In the rows, zero is written as 100.
Named turns come first, each shown by rows before and after it. Which turns, in which order, take the first row of each pair that follows to the second? Write the first one first, as in the answered first pair.
V (before -> after):
130; 81; 84; 99; 106; 108; 94; 92; 98; 93; 96; 104; 108; 104; 124 -> 139; 81; 87; 100; 93; 105; 99; 90; 103; 89; 109; 103; 107; 107; 122
76; 113; 113; 119; 74; 86; 112; 114; 87; 113; 113; 94; 72; 97; 96 -> 73; 126; 126; 110; 86; 87; 120; 112; 95; 119; 105; 96; 83; 87; 95
109; 84; 57; 111; 77; 114; 79; 100; 99; 99; 95; 97; 79; 114; 92 -> 102; 116; 76; 110; 45; 103; 102; 100; 114; 95; 111; 92; 88; 119; 92
125; 82; 69; 116; 120; 101; 97; 89; 83; 113; 71; 95; 76; 101; 112 -> 121; 88; 65; 126; 80; 91; 115; 86; 96; 98; 89; 98; 66; 109; 111
F (before -> after):
105; 81; 67; 127; 66; 113; 105; 111; 104; 87; 95; 90; 96; 96; 100 -> 99; 77; 70; 118; 68; 128; 103; 118; 104; 76; 91; 87; 101; 98; 100
123; 104; 94; 96; 95; 81; 107; 84; 103; 101; 116; 85; 112; 108; 112 -> 110; 105; 89; 105; 91; 74; 101; 86; 96; 104; 109; 85; 97; 99; 101
107; 113; 106; 112; 89; 91; 115; 91; 116; 111; 95; 103; 102; 87; 112 -> 92; 107; 98; 116; 82; 87; 107; 93; 109; 107; 98; 108; 88; 91; 101
91; 90; 82; 110; 109; 107; 95; 109; 105; 99; 116; 87; 107; 109; 95 -> 94; 93; 90; 106; 112; 108; 100; 110; 105; 97; 117; 83; 116; 108; 101
K (before -> after):
114; 116; 94; 109; 133; 108; 100; 113; 91; 111; 88; 92; 102; 111; 87 -> 91; 122; 102; 102; 128; 109; 98; 120; 100; 106; 91; 90; 102; 118; 91
89; 100; 99; 103; 79; 97; 101; 101; 104; 92; 104; 105; 101; 102; 106 -> 104; 102; 91; 107; 81; 101; 98; 94; 105; 89; 107; 105; 98; 109; 105
86; 112; 126; 89; 120; 108; 106; 117; 104; 108; 97; 106; 123; 88; 90 -> 111; 104; 118; 82; 119; 115; 103; 106; 107; 97; 96; 105; 130; 100; 112
109; 78; 84; 94; 83; 114; 103; 105; 102; 67; 116; 94; 97; 123; 119 -> 129; 85; 67; 129; 94; 85; 98; 85; 95; 97; 99; 102; 82; 98; 97
Pairs:
Each pair is 2 to 4 turns apart.
91; 79; 85; 106; 150; 109; 68; 102; 73; 126; 80; 105; 79; 85; 88 -> 51; 75; 86; 89; 109; 122; 62; 126; 78; 98; 99; 96; 72; 109; 86  K then V
120; 86; 79; 115; 128; 92; 79; 84; 75; 138; 76; 95; 80; 79; 67 -> 96; 82; 59; 119; 79; 98; 70; 100; 78; 103; 95; 92; 55; 105; 70  F then V
65; 107; 88; 107; 135; 90; 86; 125; 95; 120; 87; 95; 83; 95; 82 -> 66; 126; 93; 114; 91; 77; 104; 124; 110; 104; 113; 100; 78; 108; 85  V then V then V
57; 97; 101; 96; 105; 111; 88; 117; 96; 105; 101; 96; 89; 94; 93 -> 78; 118; 104; 111; 111; 88; 105; 106; 102; 122; 103; 105; 90; 85; 84  K then F then K then K
135; 105; 122; 92; 160; 104; 98; 95; 101; 115; 79; 99; 139; 83; 114 -> 142; 90; 74; 133; 139; 81; 86; 71; 86; 127; 73; 95; 95; 72; 98  F then V
